One vector is turned by the same rotation once a step. Each row is the vector after some number of steps, and that number follows the row.
The counts run from 0 to 713.
14,33,55,-17,37,10,27,1,-15,32,24,-6,52,-11,9,-6,-23,5,11,-5,33,-11,16,-1,-10,18,-66,34,-11,-5,-3,-14,-14,-82,-4,-24,-48,1,-13,-20,28,16,-51,2,-11,-25,-15,38,11,9,35,-50,-29,-23,72,8,-27,3,-48,-25,-19,32,-22,7,-24,-38,-14,53,31,57,-5,23,9,2,-22,-3,40,-18,-2,3,16,-31,28,-23  416
29,-11,4,63,13,0,-2,19,-31,-35,22,20,34,-15,23,28,-18,-20,-17,-50,16,-6,29,-13,0,44,21,63,23,1,12,-19,-44,-8,13,4,5,-9,-66,-21,33,18,0,15,-16,29,-11,35,58,5,46,-94,-54,-31,-42,3,-54,-15,-29,16,4,32,7,16,-35,1,16,12,-22,34,10,-8,-41,37,-33,9,27,1,7,-32,-2,0,35,1  453
52,17,-18,8,25,46,-37,-18,-24,56,10,14,84,15,-14,46,-25,18,-24,-39,4,5,-1,-16,58,17,-6,-6,27,32,8,15,-48,-36,-26,-2,-1,5,-51,1,-27,26,-29,24,34,34,7,-1,9,3,0,28,13,-6,-8,0,-20,9,-39,-42,-25,-3,35,19,-49,-2,24,10,31,65,7,18,27,26,19,-40,19,40,3,-26,-15,-28,15,-47  371
42,-13,8,27,36,2,-38,-5,-26,1,48,-4,38,28,6,32,-48,-14,6,-12,-11,28,48,26,-28,21,-27,-40,6,36,35,-2,-36,-35,-4,-20,-29,6,-51,-13,30,15,-68,41,22,-12,-2,59,15,-16,34,-11,-30,-25,40,11,-36,5,-57,-40,-20,35,21,-7,-32,-29,7,34,-8,37,-33,1,16,18,-12,2,40,23,22,-9,-1,-23,37,-70  642
51,1,20,19,25,17,38,1,-47,-63,10,61,23,-25,46,4,-18,0,4,-40,-13,3,50,37,-42,47,-4,49,3,4,-4,-19,-21,-13,13,-14,5,5,-12,-16,1,-20,-56,46,-16,-18,11,49,0,-9,69,-65,-40,-44,4,27,-53,-31,-13,-11,34,28,45,-17,-13,-20,-27,-36,-31,6,19,-3,3,28,-62,23,-2,-9,25,-19,7,9,36,8  461
24,40,40,8,27,11,20,9,-39,25,16,1,53,-23,39,-16,-8,-6,3,-8,31,14,46,18,-17,23,-50,29,1,-2,-17,-1,-14,-69,-5,-2,-53,-5,-10,-11,35,8,-38,22,0,-32,-6,47,8,10,35,-41,-25,-28,54,5,-24,2,-60,-29,-36,42,7,26,-11,-47,17,60,27,61,-6,12,9,31,-35,10,38,-17,27,13,14,-42,19,-26  415
44,-8,-6,-15,-13,18,19,0,-48,33,14,11,23,-1,22,17,-18,27,-53,-52,39,-17,13,22,-18,56,-2,47,34,44,-16,-29,-60,-76,-7,-38,-10,-2,14,7,-25,6,31,-1,-13,10,21,20,9,-42,77,-16,-13,-25,-44,13,-44,21,-28,16,-49,17,-10,12,10,-5,58,33,-10,10,58,39,8,35,14,-48,-3,2,14,-16,-7,-43,-10,-2  557
25,40,5,-5,12,21,45,12,-64,10,-15,31,61,-28,17,4,-1,-2,4,-61,17,0,-10,-7,13,44,-15,91,32,-2,-33,-20,-11,-57,5,10,-43,-31,-6,-12,-18,27,-11,7,-23,5,24,-16,64,15,18,-78,-24,-18,-16,-26,-30,2,-11,-37,-8,6,2,40,-26,-19,29,-16,0,61,25,0,-19,41,7,11,16,-17,-15,-43,-14,7,29,18  566
38,-18,5,6,4,-21,13,-13,-24,-15,90,16,18,64,-3,-1,-39,21,-25,-6,33,-52,5,21,-22,29,-72,2,-13,-7,20,-64,-43,-26,-5,-53,-37,9,-7,37,7,-33,11,3,-29,-16,0,9,-3,-36,46,-42,-24,-10,-14,15,-63,-21,12,17,-23,25,3,5,-28,-43,15,2,-7,-23,48,14,6,22,14,17,24,-35,-40,-3,-15,33,15,-39  281
72,-9,10,-8,22,55,6,-45,-20,-24,73,21,35,12,-7,-7,-3,42,-9,-9,19,-39,31,10,39,28,-44,15,-28,-35,30,-25,-39,25,-5,0,-1,9,-27,16,38,-52,-51,25,32,16,-13,24,-22,-19,19,-23,-23,-40,10,19,13,-35,13,2,18,21,58,1,-55,-27,-75,-8,3,24,23,13,6,11,-24,-7,35,-22,16,-40,-8,24,20,-50  474
3,-8,2,9,20,49,-13,39,28,-1,13,37,50,20,-3,27,-46,-3,-28,-30,33,-36,31,-13,30,48,-24,35,21,-1,21,1,-66,-9,-5,-31,14,13,-45,-41,-40,5,2,26,3,24,-37,13,26,-7,75,-14,-43,-8,28,9,-46,15,-45,-9,17,16,-27,-6,-55,-18,31,19,52,50,20,39,-15,-21,-41,-25,6,-33,13,-40,-6,-17,43,-13  223
62,13,10,33,18,16,-13,-68,6,-3,19,-18,21,19,51,27,-26,3,-17,-27,-18,8,30,-12,12,11,-18,28,39,4,33,1,-20,20,-9,-7,-43,4,-52,23,11,-16,-67,41,-17,30,22,49,27,-12,34,-39,-7,-41,-24,34,-21,-34,-31,-4,5,21,34,-6,-50,-2,-30,-1,-59,4,39,-35,11,45,-34,-3,-4,4,8,-55,-6,-31,19,-26  85
50,18,35,3,44,3,-8,-40,-46,-1,42,30,24,0,43,-23,-12,-12,2,27,29,11,45,37,-40,40,-52,-4,-14,1,-1,5,-13,-37,-3,-63,-48,-13,-4,8,18,-28,-28,67,-27,-14,6,61,0,-4,11,14,30,-42,-21,66,-11,-1,-30,3,9,36,38,19,-27,-21,17,-12,6,-13,35,3,54,-35,-2,-16,12,-37,14,-17,3,-44,15,-61  655
18,12,7,5,18,15,14,32,-20,16,31,56,62,-1,-18,15,-45,28,-18,-21,28,-39,40,35,-46,34,-22,-1,-6,32,-7,-4,-40,-81,3,-61,-12,0,-1,-5,-62,10,-20,25,10,-22,29,18,1,-29,66,-2,-1,22,8,-7,-70,11,-38,-47,-4,3,-8,0,-9,-44,54,-3,8,1,7,31,39,13,1,11,-4,-2,-14,2,4,-34,2,-32  398
53,-5,-8,-6,-10,-5,12,2,-23,25,68,-7,-10,20,-12,43,-29,21,6,-36,-8,-64,19,-34,44,-1,-77,27,-9,17,14,-5,-38,-63,-44,-50,-16,6,-24,26,1,-15,-14,0,15,5,61,12,-8,-16,60,-19,-15,-42,18,-4,-4,-36,-36,-30,-31,29,36,-12,-59,13,7,2,8,55,21,14,20,26,34,-28,47,-31,-27,25,-8,16,30,-29  521
51,17,-2,-47,25,12,-8,-65,-68,67,31,-37,57,41,1,16,8,-7,9,-17,33,-51,-33,12,29,6,-66,32,8,-12,-9,-29,-9,-62,-13,-12,-20,-2,-26,13,22,-11,17,18,-7,24,12,-19,17,-22,0,-23,1,-32,-2,14,1,-4,7,4,-63,18,13,23,-38,20,8,-3,33,50,54,0,6,17,45,-18,41,-31,-24,2,-19,-19,7,-40  149
36,19,1,-37,19,31,-27,-17,-39,55,3,20,62,58,16,2,-35,-39,-3,-2,30,2,-3,21,-24,36,-76,18,27,-3,-16,-20,-22,-18,-25,-20,-21,7,6,2,-34,-24,-11,48,-32,-12,-16,-5,12,-23,29,7,0,-4,32,11,-31,37,-15,-15,-54,16,-4,21,-10,2,43,12,41,45,46,4,33,-34,-25,-23,5,-61,14,-35,-8,-34,27,-36  381
22,-11,20,-3,42,19,-28,-24,-17,18,28,3,59,14,22,-11,-22,-1,13,27,50,-27,35,-16,21,30,-55,-5,-23,-22,-2,-2,-22,-31,-6,-53,-38,-17,-83,-22,28,-1,-16,50,14,39,-31,24,13,13,13,-4,12,-15,-2,75,-2,-10,-37,14,-6,19,5,33,-73,-5,-4,10,36,71,7,8,26,-20,22,-6,36,-49,24,-2,0,-15,34,-62  257
38,19,16,3,29,30,5,-27,1,18,33,49,46,24,14,16,-33,12,-12,-6,19,-62,9,-48,72,44,-24,25,2,-24,16,-14,-64,13,-25,-60,-15,-7,-44,10,-18,-11,9,12,-17,35,-12,2,24,9,16,13,1,-5,-42,55,-24,-39,-11,17,30,14,41,10,-88,-2,-20,-40,5,18,61,16,16,-10,36,-28,-10,-19,-32,-60,-24,8,31,-12  99
65,27,9,57,35,21,-16,-19,-9,21,53,38,53,-13,30,5,-13,29,-6,-17,12,-5,75,20,-7,-11,-36,-3,-4,-33,13,12,-34,4,-14,-19,-29,2,-44,31,2,-12,-41,54,35,1,41,35,-27,-5,26,-19,31,-21,-13,28,-14,-25,-47,-39,-26,21,52,22,-55,-45,-7,-24,-9,17,19,-27,48,34,-49,24,10,-47,-2,-6,0,-24,-5,-46  248
23,-2,28,-21,49,11,-6,-32,-39,-9,27,-2,63,49,-7,4,-39,-33,1,9,32,-16,-4,32,-18,53,-43,9,15,16,44,-32,-21,-74,20,-15,-32,3,-22,-36,15,-5,-9,36,-27,0,-41,34,50,-22,15,-16,-65,-14,24,13,-72,34,-24,20,19,26,-31,-17,-23,-34,29,18,24,17,42,28,-21,-26,11,7,20,11,15,-63,-13,-27,39,-36  45
55,-8,15,12,38,15,-4,-4,-35,32,42,20,55,-12,-6,16,-6,34,-19,2,36,3,58,58,-58,26,13,-33,-22,36,15,9,-44,-76,6,-29,-1,8,-40,-18,24,15,-19,49,30,17,-2,63,-4,-11,22,-18,11,-20,-7,19,-26,-5,-44,5,-37,22,15,24,6,-32,5,33,14,3,-5,16,15,4,-20,3,42,22,28,10,12,-70,-6,-77  27
38,11,-16,26,14,9,16,-2,-69,-3,56,0,49,-22,-8,-1,10,29,-17,-30,33,-23,43,28,-24,-4,-54,39,4,4,-21,15,-3,-60,7,4,-55,-28,-39,24,17,20,0,25,40,-2,58,13,38,-19,33,-60,-5,-12,-27,-15,12,15,-30,-23,-50,21,7,35,-21,-41,48,-2,9,54,-25,-17,18,62,1,15,40,-43,4,0,-2,-12,15,-32  407
42,30,23,9,39,39,-16,-18,-21,-18,-8,8,27,-26,52,-14,-22,-4,14,-26,5,17,33,3,34,51,-21,36,31,-17,10,15,-14,-10,35,13,-56,-20,-46,-13,27,8,-69,24,3,-2,0,48,17,9,21,-26,-28,-56,15,23,-18,-21,-54,-37,55,37,49,-3,-61,-39,-9,25,-21,56,1,7,-13,39,-21,7,16,25,40,-26,0,-24,32,-1  78
65,19,-17,2,6,-1,16,-4,-64,17,26,9,-14,-10,39,21,-14,7,16,-59,-3,-9,45,-2,-6,15,-40,35,13,23,-21,9,-30,-59,-14,-34,-24,-3,-8,29,2,-11,-34,30,-7,-17,72,28,-17,-2,53,-9,7,-56,-3,9,9,-31,-54,-40,-24,31,65,14,-27,-3,26,-1,-18,68,5,7,33,46,10,-17,32,-24,-3,42,-1,-13,33,-24  523
15,-21,2,30,19,10,-22,17,-24,-23,6,6,48,-8,31,4,-36,-16,-36,-43,48,6,17,38,-20,60,15,48,24,4,-2,-26,-46,-24,50,4,-5,-6,-74,-29,14,10,10,11,-23,28,-35,34,42,-24,50,-69,-45,-19,-32,31,-61,0,-35,19,8,26,-2,0,-30,-8,33,43,-24,19,16,19,-24,26,-39,16,21,11,36,-10,-3,-30,19,-4  449
48,29,9,45,42,36,11,-10,-17,0,57,54,58,-8,8,0,-7,21,10,-12,11,-25,50,-7,22,-10,-64,16,-24,-35,7,9,-8,10,-32,-8,-47,-10,-41,29,25,4,-44,50,39,3,19,10,15,17,6,-40,21,-17,6,0,-3,-26,-20,-31,6,18,38,50,-63,-53,-8,-23,6,45,4,-7,30,9,-37,23,25,-50,-12,-26,-7,21,28,-47  245
60,23,13,-12,47,21,11,-68,-64,-1,18,-2,31,-3,33,-4,19,-35,3,14,45,-18,-4,56,-25,21,-43,46,2,-9,15,-13,-8,-66,6,-8,-15,4,17,-26,51,-33,11,60,-3,-16,-2,37,28,-12,31,-22,-48,-34,0,18,-28,42,-23,20,-8,36,8,-11,-3,-37,28,-12,48,20,42,-1,10,-23,8,-8,8,-27,16,-30,-10,-29,14,-34  40
30,-18,2,41,35,18,-22,25,-13,-41,30,57,73,-3,5,0,-51,10,4,-18,-13,28,70,6,-16,25,-17,-28,5,26,12,3,-12,2,-4,-14,-36,-15,-62,-10,-13,31,-81,38,37,3,1,29,20,4,31,-37,-9,4,-7,-1,-38,-11,-38,-50,13,14,29,23,-47,-41,12,4,-31,50,-33,-13,33,29,-35,28,18,6,8,-45,3,6,40,-41  240
42,49,24,-46,21,29,13,-23,-17,69,36,16,54,37,9,-17,-40,42,-23,6,33,-20,-13,17,10,55,-55,1,-3,-10,-10,-37,-35,-62,2,-40,-51,0,17,23,-29,0,-26,-18,-59,-14,-5,0,-11,-17,-9,17,13,-34,36,10,-24,-10,-3,-17,-21,42,17,22,-25,-29,6,43,6,7,66,57,16,-12,23,-29,27,-6,-19,-12,10,-47,13,-24  544
86,4,-8,26,24,41,-31,-40,-14,-6,48,22,25,-8,30,12,-18,29,-29,-30,10,3,51,40,3,26,1,-3,2,-10,16,-13,-61,11,17,-1,20,20,-47,23,22,-31,-44,36,37,11,10,46,-41,-38,20,-12,-8,-45,-17,27,-19,-32,-40,-1,10,27,78,-10,-37,-31,-39,0,-30,11,24,8,16,38,-34,-2,26,16,25,-11,1,-22,-13,-50  476
50,6,9,1,30,12,-57,-27,5,29,6,-7,47,22,17,48,-40,-18,-5,-25,10,-29,2,-10,45,28,6,-21,8,-9,34,2,-52,-8,22,-26,25,14,-96,-9,-5,-4,-30,36,3,41,-25,39,0,-10,16,7,3,-34,9,48,-40,-43,-57,-13,11,27,50,-16,-79,23,-23,2,-4,40,21,18,-11,-11,-3,-12,23,34,9,-10,-17,-47,34,-31  483
85,-4,-11,21,37,46,-3,-40,-37,-35,53,27,29,-19,15,-11,13,39,-10,-23,3,-8,53,26,24,23,-23,26,-13,-19,9,-9,-17,27,9,20,-12,-2,-38,18,40,-32,-36,39,41,13,6,40,-7,-9,8,-41,-7,-51,-32,15,11,-42,6,-4,9,24,79,18,-56,-34,-53,-19,-16,19,15,-18,12,30,-26,-1,35,-20,11,-29,-8,20,7,-43  473
49,52,17,2,57,69,6,-17,-40,9,-13,70,90,-16,28,-23,-4,17,-28,1,37,23,25,34,-2,54,6,25,21,-5,-6,6,-20,-18,6,16,-30,-5,5,-18,-8,-7,-43,40,-13,15,-28,17,35,19,-6,0,9,-37,-6,9,-29,17,-22,-25,37,21,18,19,-19,-41,5,-8,14,10,43,21,22,-37,-54,-9,-6,2,28,-79,-2,-58,23,-36  206
37,35,17,27,16,0,14,0,-63,52,9,23,61,30,3,55,-30,1,-6,-31,-10,-24,-20,-22,-24,44,12,29,1,43,8,-25,-44,-92,-13,-38,-4,8,-9,-10,-35,32,4,6,-55,10,4,6,59,1,7,-53,1,-20,-23,-16,-71,-14,-10,-12,-40,28,13,32,-9,-3,44,-15,-9,-5,32,15,-9,9,22,-16,39,36,-59,-22,-2,-11,24,-13  162
67,4,-21,15,9,25,2,-21,-43,25,19,14,32,10,9,20,-5,35,-43,-44,14,-14,9,4,22,59,43,37,18,25,12,-15,-51,-29,11,-7,5,1,-46,16,-11,8,25,3,-20,53,5,10,44,1,6,-26,13,-43,-87,24,-23,-43,6,34,-14,25,49,22,-33,19,6,-14,-32,2,59,30,-24,16,15,-43,27,33,-10,-42,1,-17,5,-24  325
36,-37,15,5,24,36,-12,30,-36,-62,12,61,56,-4,24,-22,-37,6,16,-17,5,26,56,28,-35,32,-57,14,13,10,-15,-5,-4,10,-12,-16,-49,-19,-19,-24,-25,6,-71,43,25,-22,5,35,17,9,46,-22,-12,-6,11,18,-22,10,-26,-33,28,23,23,20,-26,-43,11,-1,2,46,-17,-14,42,7,-48,13,12,-43,36,-38,1,12,38,-30  237
45,55,11,37,57,19,20,-42,-43,2,24,39,73,-25,30,-14,17,14,-29,-6,55,-20,11,21,32,33,9,63,10,-34,10,-12,-26,-41,25,10,-31,-21,-35,0,19,10,34,37,-13,26,-1,22,47,8,-6,-62,-9,-24,-63,16,-34,4,-23,24,15,18,10,40,-34,-61,21,-29,4,9,42,4,-6,27,5,17,0,-3,-9,-48,-13,-29,0,-14  438
86,-6,3,-4,14,13,19,-16,-81,25,47,40,38,-20,31,1,-14,45,0,-21,12,3,41,19,-26,28,-16,-1,-28,19,-29,-11,-35,-27,-27,-21,-19,-9,-19,42,1,-12,-28,26,24,-14,38,14,-41,-5,7,-5,27,-32,-14,14,3,-35,-10,-14,-45,24,74,48,-6,-23,-8,-15,-20,44,18,-4,67,54,15,-15,33,-1,-6,8,-12,7,-7,-47  136
